Where one turn sends some rows of the set: a few examples, then the rows asked
K_12: [-10   5  -4  13  11  18 -24   1  11  11  20  11   1  -4 -17  21 -14   2
  -4   7  -8  -3 -24  -5  19  -2 -17   3  -8   8   9]
K_13: [ -4   0   2  14  10  16 -21  -3   8   7  15  14   8  -1 -21  20 -10   6
   1   7 -14  -6 -23 -10  17  -6 -15   3  -6  13  12]
K_997: [ -4  19   8  13  -6   3 -19  -9  10 -15  11   0  11   0  -7  34 -13  -5
  -9  -1 -18  10   2 -15   0   0   2  -9   4 -14  -5]
K_968: [ -4   8  -7  23   4   4  -6  19  -9 -17   7   8  -8   2 -10   4  -9 -23
  -3 -21 -18  -4 -14  17  20  18  -2   2 -24  20  25]
K_4: [ 13   7 -14   0  -2  -2  -7  24   1 -16  16   2 -21  19 -10  -4  18 -19
   0  -6   0  -7 -15   0   4  10  13  -5 -17   3  18]
K_467: [ -4   9  -4  18   8   5  -7  17 -10 -16   7   2  -8   5  -5   3  -7 -25
   3 -15 -17  -4 -14  15  18  23   3  -3 -23  23  13]
K_976: [  3   6  -4  -5  -6   6 -30   5  13   0  15  -5  -3   3  -3  25  13  -5
 -16  -5  -5  -9 -23 -13   2 -12 -22  -7   3 -14   7]
K_414: [ 17   7 -13  20   2   6  -7  11 -11 -23  -6 -14  -1  -1   8   1  -6 -20
 -13 -18 -11   9   5  -7   4   6  11   3  -7  -7  20]
K_475: [ 15   7 -13  -3  -3  -4  -7  24   3 -20  20   3 -18  19 -14  -1  15 -23
  -9 -11  -2  -8 -13   4   2   6   8   0 -18  -2  25]
K_141: [ 15   9  -7  21   3   2  -8  14 -16 -27  -8 -13  -8   1   3   0   6 -27
  -5 -13 -10   6   1  -6   4   8  11  -4  -6  -4  10]
K_89: [ 10  10 -11  -2  -3  -4  -5  19   7 -16  22   1 -16  20  -5  -5  15 -17
  -7  -8   4  -4 -15   2   3   6  10   3 -20  -3  27]
K_919: [ -8   1   0  17   9  16 -20  -3   6   6  11  18   4   1 -18  22 -13   6
   1   9 -11  -2 -15  -9  16   3 -20   5 -10  10  10]
K_28: [ 16  12 -14  22   3   5  -7  13 -11 -32  -5  -9  -6  -1  -3   1  -2 -24
 -11 -20 -11   7   7  -6   3   6  10  -2  -9  -8  17]
K_503: [ -7  21   7  15  -3   7 -22 -10  13 -12  12  -4  15  -4  -9  29 -12  -5
  -6  -3 -23  11  -2 -14   6  -4   5 -12   4  -7  -2]
K_391: [ -8  11  -4  20   2   5  -4  19  -8 -16  11   6  -3   5   2   3 -14 -18
  -4 -25 -12  -6 -17  17  17  18  -3   2 -24  22  20]
K_454: [  6   8   3  -8  -5   5 -27  -2  13  -3  13  -6   3   8  -5  25  19  -6
 -10  -6 -11 -10 -23 -14  -1 -12 -26  -9   1 -10   5]
K_946: [  3   5   1  -7  -9   1 -27   2  12  -1  11   2  -3  11  -6  30  17  -5
  -9  -3  -9 -10 -22 -13   0  -5 -28  -4  -2  -9   8]
K_951: [ -9  20   6  17  -2   7 -23  -7  11 -10  15  -5   9 -10  -6  31 -16  -7
 -14  -5 -15  11  -5 -10   8  -5  -1  -9   5 -13  -6]

K_968 turns into K_28
K_919 turns into K_997
K_951 turns into K_976
Where do these go?
K_13 turns into K_503
K_89 turns into K_391
K_141 turns into K_4

